Here are some points, each followed by its number:
[-0.25 -0.47 -0.4  -1.08 -1.41  0.54  0.43  1.46  0.38 -0.02  0.81  1.38 -0.88 -0.54 -1.82 -0.69] 0
[-1.23  0.76  0.3  -0.42 -1.04  0.69 -1.15 -1.16 -0.89 -1.36  0.2  -0.02  0.6   0.82  0.03 -1.16] 1
[-0.94 -0.2   1.46 -0.42 -0.87 -1.66  0.01 -0.27  1.77  0.79 -1.63  1.51  1.07  1.1  -0.49  0.64] 2
[-0.57 -0.87  0.13 -2.01 -0.89 -0.14  0.13  0.43  1.11  0.95 -0.02  0.51 -1.35 -0.31 -1.   -0.37] 3
[-1.63  1.54  1.66 -2.09 -1.8   1.12 -2.29  0.   -0.9  -0.72 -0.64 -0.49  0.08  1.86  0.85  0.13] 4
[-3.02  1.81  0.93 -0.12  2.53 -1.12 -1.37 -0.01 -1.58 -1.56 -0.72  1.28  0.14 -1.53  1.83  0.08] 5
[-2.99  0.89  0.93 -1.13  1.15 -2.14 -1.02  0.23 -0.54  0.08 -0.93 -0.05  0.6  -0.92  0.32  0.06] 6
[ 0.01  0.32 -0.72  0.8   0.4   0.5  -0.6  -0.5   0.36  1.36 -0.02  0.83  0.97  0.55 -1.29  0.26] 7
[-0.74 -0.75  1.38 -1.79 -1.12 -1.05 -0.29 -0.03  1.72  1.23 -0.32  1.57 -0.03  0.1  -1.2   0.29] 8
[ 0.99 -0.23 -1.95  1.58  0.58  0.36  1.23  1.95  1.47  1.43  1.25  1.3   0.32  0.47 -1.29 -0.48] 9
[ 2.27  0.79 -0.42  1.18 -0.15 -0.67  3.07  0.52  1.77  0.4   3.29  1.89  1.04  0.78  0.45  0.11] 10
[ 0.   -0.98  0.27 -0.33  0.74 -0.24  1.18  1.9   0.93  1.36 -1.18 -1.03  0.95 -1.44  0.35  1.05] 11
[-1.3  -0.52  1.38 -2.57 -1.23  1.05 -1.24  0.04  0.35  1.15 -0.17  0.66 -0.26  1.01 -1.94  0.57] 12
[ 2.92 -0.23 -0.77  3.24  1.34  0.94  2.3   0.43  0.47  1.65  0.34 -0.42  1.43 -1.47  0.64  3.45] 13
[-2.44  1.5   1.38 -1.54  0.9  -0.61 -1.48 -0.49 -1.06 -1.88 -1.09  1.55 -0.56 -0.29  1.56 -0.42] 14
[-1.48  0.89  1.08 -0.4  -0.94 -0.81 -0.26 -0.63 -1.45 -0.57  2.1  -0.28 -0.58 -0.25  0.07 -0.27] 15
[ 0.61 -0.09  0.64 -1.17 -2.68 -0.23  0.22  0.42  0.66 -0.44 -0.09  0.58 -0.36  0.64 -0.5   0.2 ] 16
[-0.29 -1.05 -1.09  0.33 -0.36  0.13  0.61  0.25 -0.42 -0.55  0.15 -0.48 -0.19 -1.1  -0.54 -0.21] 17
[ 0.12 -0.3   0.06 -1.1  -1.71 -1.76  1.74  0.44  1.75  0.99 -0.3   1.02 -0.16 -0.06  0.55  0.74] 18
[ 0.11 -0.38 -1.32  0.34 -0.15  1.01  0.45  0.73  0.04 -0.4   0.63 -0.69  0.54 -0.24 -0.94 -0.86] 19
[ 1.55 -0.67  0.08  0.25 -1.19 -0.77  0.7   0.9   1.37  0.9   0.98 -0.88 -0.02  1.46  0.44  0.34] 20
[-0.72  0.1   0.19  0.48  0.79 -0.52 -0.62 -0.02  0.57  1.55 -1.04  1.19  1.28  1.75 -1.48  0.5 ] 21
[-1.3  -0.29 -0.08 -1.28 -0.32  0.39 -1.3  -0.97 -1.08 -1.51 -1.17 -0.85 -0.55 -0.08 -0.23 -0.96] 22
[ 1.9  -1.25 -0.5   2.86 -0.11  0.37  2.04  0.58  0.58  1.36  1.1  -1.08  1.73  0.92  1.55  2.66] 23
[-1.11  0.1   0.41  0.53  1.53 -0.08 -0.52 -0.66 -0.75 -2.   -0.87  0.29 -0.1  -0.93  1.55 -0.93] 24
[ 2.04 -0.73  0.    3.21  1.75  0.77  2.41  0.26  0.57  1.42  0.08 -0.43  1.07 -1.35  1.05  2.78] 25
[ 0.77 -1.21 -0.43  1.35  1.56 -0.31  1.58  2.01  2.47  1.37  1.2  -1.01  0.33  0.07  0.82  1.13] 26
Which three points above are nearest to each new point by angle, seen from the average point of the numbered points? Their numbers follow each, nearest first.
[ 0.92  0.51  0.34  1.49  0.43 -0.29  1.3  -0.52 -1.62  0.59 -0.18  0.11 -0.31 -1.16  1.47  0.37] 25 13 24
[ 0.82  0.74  0.09  0.57 -0.16 -0.06  0.02  0.49 -0.66  0.76 -1.14 -1.06 -0.5  -1.47 -0.22  1.64] 13 25 11
[ 0.7  -0.85 -1.61 -0.17 -0.73  0.93  0.53  1.2   0.34 -0.14  0.36 -0.09  0.13  0.19 -1.07 -0.95] 19 0 17
[ 0.83  0.36 -0.92  1.62 -0.92 -0.49  1.71  0.4  -0.06  0.12  1.72 -0.46  0.95  0.29  0.64  0.77] 23 10 13
[-0.67 -0.08  0.29  0.33  0.87 -0.91 -0.04 -0.5  -0.25 -0.92 -0.56 -0.57 -0.28 -1.15  0.56 -0.69] 24 5 22
[-1.38 -0.03  0.38 -2.03  0.19 -0.6  -1.55 -0.17 -0.16 -1.64 -0.59 -0.57 -0.09 -1.15 -1.19 -0.47] 22 6 14
[-0.96  0.14  0.7  -0.85  0.01 -0.73 -0.37  0.25 -0.79  1.06 -2.17 -0.86  0.25  0.08  0.44  0.29] 6 22 4
[-1.86  1.15  0.77 -0.5  -0.08  0.14 -0.98 -0.13 -1.06 -1.61 -0.96  0.64 -0.02  0.47  0.71 -1.19] 14 1 22
[-1.02  1.83  0.07 -1.63  0.64  0.41 -2.18  1.29 -1.15 -2.45 -0.02  1.5  -0.62 -0.42  0.59 -0.86] 14 5 24
[ 1.13  0.72  0.08  1.57 -0.58  0.56  0.08  0.35 -0.76  0.08  0.64 -0.6   1.06 -1.   -0.12  1.61] 13 25 23
[ 0.36 -0.18  0.84  0.31  0.52 -0.22  1.05  1.13  0.64  0.79 -0.09  0.96 -1.18 -0.51  0.07  1.3 ] 25 13 26
[-0.43 -0.45 -0.46 -0.68 -0.26  0.02 -0.87 -0.78 -0.37 -1.49 -0.55 -0.72 -0.38 -0.88 -0.3  -0.94] 22 1 17
[ 0.7  -0.69  0.95  1.72  1.75 -0.47  1.82  1.13  0.67  1.62 -1.66 -0.58 -0.81 -1.83  1.27  2.49] 25 11 13
[-0.49 -0.33  1.85 -1.01 -1.32 -1.83  0.2   0.04  2.16  0.89 -1.8   1.69  1.16  1.49 -0.82  0.81] 2 8 18
[-0.33  0.04 -0.41  0.39 -1.11  0.66  0.77 -0.8  -1.06 -0.85 -0.39 -1.52  0.61  0.55  0.46  0.11] 1 22 17
[ 0.61  0.38 -0.21 -0.28 -0.84  0.51 -0.07  0.08 -0.15 -1.24  0.83 -0.61  0.23  0.51  0.09 -1.21] 1 19 22
[-3.59  2.1   2.24 -1.71  0.43 -2.27 -1.    0.09 -0.54  1.91  0.14 -0.66  0.73 -0.09  0.13  0.02] 6 5 14
[-0.21  0.11 -1.    1.83  1.04  0.6  -0.91  0.55  0.93  1.97  0.1   1.05  0.92  0.64 -1.38  0.68] 7 21 9
[-1.44  2.28  1.59 -2.64 -0.9   1.39 -3.4   2.12 -0.98 -0.75  0.27  0.24  0.03  0.47 -1.04 -0.35] 4 12 1
[ 0.07  0.   -0.55  0.02  0.14  1.46  0.07 -0.98 -0.24  0.92 -0.2   0.1   0.29  0.3  -1.13 -0.45] 7 19 1
[ 0.51  1.22 -0.13  0.01  0.95  0.85 -0.04 -2.34 -0.47 -1.22 -1.71 -0.41  2.36  1.6   1.01  0.22] 1 24 22
[ 1.4   0.09 -0.49  1.67  0.    0.92  1.41  1.27  0.29  0.44  1.38 -0.5   1.49 -0.54 -0.47  1.55] 13 23 25
[-0.36 -0.64 -0.42 -0.77 -0.23  0.82 -0.45  0.15 -0.5  -0.95 -0.19 -0.97 -0.26 -0.65 -1.32 -0.5 ] 22 17 19
[-0.44 -0.16  0.77  1.63  0.36 -0.21  0.16 -0.25 -0.63 -0.07 -1.11  0.39 -0.88 -0.83  1.09 -0.16] 24 5 14
[-0.46  0.44 -0.62 -0.07 -0.92 -0.56  0.52  0.4   0.22 -0.29 -0.13 -0.56  0.58 -0.4   0.03 -0.28] 17 19 22
[ 0.21  1.59  1.07  0.75  0.13  1.17  1.54  0.73  0.58  1.04 -0.22  0.38  1.02  0.25  1.99  0.25] 25 23 13
[ 1.31  0.24  0.47 -1.16 -0.29  0.48 -0.62  1.71  1.66 -0.78  1.75 -0.07 -0.09 -1.24 -1.6  -0.59] 0 19 3
[-1.07  1.04  2.07 -2.12 -1.77 -0.02 -2.48  0.03 -0.51 -0.96 -0.33 -0.18 -0.59  0.45 -0.97 -0.82] 4 1 22
[-0.09 -1.23 -0.86  0.2   0.33 -0.59  1.39  0.72  1.2  -0.06  0.81  0.22 -0.28 -0.01 -0.46 -0.84] 9 19 26
[-0.84  0.82  0.24  0.21 -1.16  0.65 -0.45 -1.2   0.02 -0.6  -0.7   0.13  0.76  1.01  0.52 -0.47] 1 4 22
[-0.12 -0.6  -0.39 -0.82 -1.74 -1.96  0.82  0.57  1.27  0.72 -0.49 -0.05 -0.2  -0.51  0.25  0.53] 18 16 3
